(in the rows, 128 means zero)
One turn moves each row of this set onto another row. After a few examples, where does it send each row asked below?
Z_342: [139 131 138 109 187 174 143 119 129 104 133 114 135 106 127 115 125 124]
Z_977: [170 105 153 106 152 137 101 111 119 111 143 121 117 151 140 124  96 110]
Z_357: [157 114 152  92 115 130 135 131 152 132 168 110 155 157 160 118 102 125]
Z_807: [ 96 141 130  76 157 138 102 149 122 108 136 121 157 146 144 162 118 127]
Z_158: [131 132 143 117 163 183 154 114 153 115 127 114 134 115 140 121  92 140]
Z_20: [103 128 141 135 162 138 101 152 159 104 149 131 165 111 148 149 137  92]
Z_407: [120 148 152 112 152 125 117 123 167 154 188 133 133 125 160 128  96 149]
Z_428: [115 118 157 108 125 126 118 133 161 118 116 163 178 104 139 112 100 130]
Z_227: [137 126 146  77 118 155 136 129 147 129 178 146 146 162 151 118 135 120]
Z_411: [ 91 130 153  72 171 130 111 165 142  91 139 130 141 127 153 153 123 121]
Z_211: [ 97 133 153  77 155 156 100 167 134 101 140 120 116 136 146 153  91 129]
Z_173: [150 122 148 128 130 135 128 137 135 139 140 133 110 124 113 173  95 115]
Z_446: [124 139 172  97 135 135 117 134 153 145 195 128 125 119 144 101  94 132]
Z_864: [181 123 170 108 144 131 126 147 127 133 142 128 125 117 122 166 102 127]
Z_668: [172 111 151  81 138 136 103 121 127 118 140 166 121 154 136 131 125 119]
Z_3: [121 114 136 108 116 124 132 160 186 124 148 124 157 119 143 111 125  99]
Z_953: [140 121 105 105 175 176 142 143 140 123 136 113 126 115 132 117 118 143]
Z_134: [149 112 138 126 201 148  88 137 139 101 142 130 130 117 160 131 122 122]
Z_610: [115 133 150 114 162 143 105 144 155 113 161 167 132 123 141 159 157  96]
Z_102: [155 128 142 113 186 159 100 110 140 115 157 167 135 126 155 122 143 128]
Z_856: [135 114 133 106 126 147 142 151 178 124 142 167 153 121 141 124 151 111]
Z_4: [156 139 168 100 142 118 128 146 165 133 123 123 118 116 129 172  93 125]
Z_997: [117 127 129 100 138 112  99 121 163 127 106 157 153 111 130 106 101 128]
Z_349: [110 171 162  96 152 141 103 126 162 143 171 110 137 113 138 111  99 126]
Z_323: [136 134 144 107 139 145  94 147 152 122  99 146 172 100 133 121  91 143]

Z_227 turns into Z_102
Z_342 turns into Z_428
Now these:
Z_173 turns into Z_807
Z_20 turns into Z_357
Z_211 turns into Z_349

One turn moves each row of this set onto another row. After a few examples, where does it send each row asked below?
Z_222: [140 106 160 112 144 133  77  89 123 101 139 116 136]
Z_630: [117  82 118 112 182 162 101  87 120 140  86 110 104]
Z_194: [ 96 137 147 137 150 126  80  71 111 139  98 118  70]
Z_870: [144 111 160 113 138 144  77  87 109 112 135 110 144]
Z_818: [121  90 132 143 122 128 130 105 122 135 134  94  99]
Z_887: [ 95 132 155 132 151 121  75  65 114 144 104 107  78]
Z_174: [103  87 144 122 122 143  93 110 143 140  89 144  90]
Z_784: [111  84 155 121 124 145  98 113 143 139  95 147  95]
Z_873: [108  80 149 121 130 140  98 118 139 134  90 145  92]
Z_487: [ 95 131 154 134 151 128  81  68 115 136  95 114  70]
Z_907: [147 115 156 105 137 138  72  85 105 108 127 116 140]
Z_872: [111 102 130 162 144 130  56 115 106 143 133 105 122]
Z_240: [136 112 128  98 170 106 107 110  89 147 116 110  91]
Z_213: [137 144 113 102 146 130  86  93 153 138 103 120  98]
Z_694: [109  96 143 149 124 129 124 106 122 141 124  85  92]
Z_457: [133 124 124 134 139 160  84  66  81 150  95 133 119]
Z_984: [130 127 120 142 149 156  84  67  81 142  90 122 121]
Z_49: [102  97 136 140 129 122 124 103 119 134 123  82  91]
Z_869: [167 101 145 127 133 167  65 101 136 132  99 108  88]
Z_837: [108 109 137 151 149 124  65 127  96 141 137 106 122]
Z_773: [170 100 148 132 139 170  68 107 132 131 101 114  94]
Z_471: [120  81 120 114 180 157 109  83 115 142  84 108 101]
Z_782: [142 108 153 111 138 150  77  86 104 106 131 117 144]
Z_181: [128 126 121 139 143 151  88  71  76 146  91 125 124]
Z_846: [110 109 133 148 152 125  59 119  85 138 134 101 117]
Z_978: [136 149 111  99 147 137  80  90 144 133 112 120  99]
Z_339: [170  83 149 138 140 167  73  98 122 134 109 110  88]
Z_34: [145 115 131 103 177 109 105 111  88 137 115 114  98]
Z_384: [133 145 116  94 151 134  78  89 145 133 112 125  93]
Z_470: [115 112 131 147 148 117  62 129  95 138 132 102 121]
Z_839: [104  97 141 145 119 129 121  98 114 139 125  86  89]
Z_618: [108  83 116 120 183 163 108  90 118 139  95 113 100]
Z_890: [116  89 155 132 117 128  88 111 139 139  96 152  95]
Z_659: [135 113 124  94 171 107 107 105  93 146 119 111 100]
Z_447: [171  99 137 126 136 172  75 103 128 128  95 114  89]

Z_839 turns into Z_782
Z_471 turns into Z_659
Z_222 turns into Z_890
Now these:
Z_784 turns into Z_837
Z_174 turns into Z_846
Z_213 turns into Z_887
Z_181 turns into Z_630

